In the rows, 128 means zero.
Rotation paths and how fast each direction turns (deg/step):
Each turn is a multiple of 5 degrees from 10 to 175, or 0.
Each row of a path follows its step; steps can be skipped.

step 0: [130 124 126 122 129 134 131 118 124 132 126 131 131 128 116 121 127 131
 124 135 126 123 122 118 120 121 126 136 121 132 129 133 133 124 131 127
 133 115]
step 1: [126 122 127 125 135 131 131 117 127 123 138 129 132 129 124 120 129 143
 127 133 126 130 131 123 124 135 120 134 120 126 133 130 126 128 135 136
 131 122]
step 2: [133 120 135 120 132 130 139 121 125 121 128 133 121 130 129 129 133 134
 127 135 139 136 123 123 125 135 124 130 123 122 131 134 132 120 130 128
 132 124]
step 3: [132 127 135 119 139 124 135 122 126 120 127 136 122 124 120 122 118 135
 123 123 132 133 133 129 135 130 118 128 129 128 129 132 130 120 125 131
 132 132]
step 4: [129 125 125 119 141 130 124 119 114 125 118 129 126 127 129 126 124 124
 126 125 134 122 130 122 131 131 120 124 132 122 128 130 134 121 128 130
 137 127]
step 5: [119 124 131 123 136 123 124 124 122 128 117 123 127 134 120 128 115 135
 130 129 124 124 119 127 128 132 119 129 133 121 122 127 127 124 132 135
 133 126]
step 6: [117 120 128 126 137 132 128 116 126 125 122 129 124 120 124 135 123 130
 131 127 130 128 116 126 126 126 124 125 130 123 125 130 125 135 130 128
 128 113]
step 7: [122 125 130 121 134 125 134 116 128 126 128 131 125 127 120 133 125 127
 125 140 122 131 127 128 137 137 127 121 129 124 131 122 121 132 129 137
 123 119]
step 8: [129 124 128 113 129 134 131 123 133 132 120 132 126 122 122 128 125 121
 116 133 121 137 123 120 134 132 130 130 127 123 132 127 132 129 127 125
 131 118]
[125 128 125 127 129 129 131 128 128 132 126 126 130 127 128 129 127 127
 128 130 124 128 127 130 129 125 130 126 128 126 127 128 127 130 125 130
 126 126] -> 40
[128 128 127 129 129 128 128 129 131 127 128 130 127 124 125 126 125 129
 128 124 128 129 129 128 127 123 127 130 128 130 127 130 127 130 128 125
 128 126] -> 130

step 0: [121 138 119 130 131 129 135 128 130 131 128 130 129 121 131 137 124 131
 129 131 137 132 136 136 125 135 120 130 133 131 131 118 124 127 128 134
 121 129]
step 1: [125 120 120 131 138 133 128 131 129 126 129 132 131 127 131 124 129 130
 133 128 134 116 129 130 119 124 121 131 128 133 122 119 125 136 124 136
 121 131]
step 2: [128 122 128 130 131 134 131 120 133 122 136 126 137 127 129 132 132 139
 120 132 131 117 135 131 122 129 127 118 133 132 131 130 129 128 123 130
 130 134]
step 3: [126 125 135 120 120 133 124 122 131 126 128 134 129 132 134 132 133 134
 120 123 127 127 133 136 126 133 120 133 127 135 137 124 123 140 126 131
 128 128]
step 4: [118 140 125 129 126 132 119 126 128 122 124 129 126 128 129 134 132 129
 135 128 136 125 133 129 136 137 119 123 132 132 128 125 122 135 125 130
 127 137]
step 5: [121 128 129 131 128 122 129 130 125 127 128 133 123 131 136 126 127 137
 131 124 145 122 128 123 120 126 124 123 133 134 122 127 131 140 128 129
 129 129]
step 6: [124 125 134 135 128 129 138 124 124 118 130 132 134 128 130 125 125 132
 127 134 124 122 136 130 128 132 131 127 136 135 123 135 125 141 129 130
 136 132]
step 7: [119 131 134 134 121 125 130 127 135 127 127 131 128 127 134 129 125 135
 118 128 127 130 144 134 128 134 126 138 131 122 129 120 130 132 129 129
 130 130]
step 8: [126 127 127 141 125 139 124 131 132 130 122 136 119 125 127 126 132 122
 132 129 135 122 136 135 131 130 125 130 128 128 126 119 123 136 130 129
 130 133]
[125 128 126 128 127 128 124 130 128 126 127 125 131 129 129 127 126 128
 128 129 126 129 128 126 129 131 126 131 126 125 126 126 127 128 126 131
 126 128] -> 110
[126 131 126 131 130 128 130 126 128 130 132 128 127 131 127 125 130 129
 129 126 128 129 125 127 126 129 131 129 129 128 127 129 126 130 125 129
 126 129] -> 85
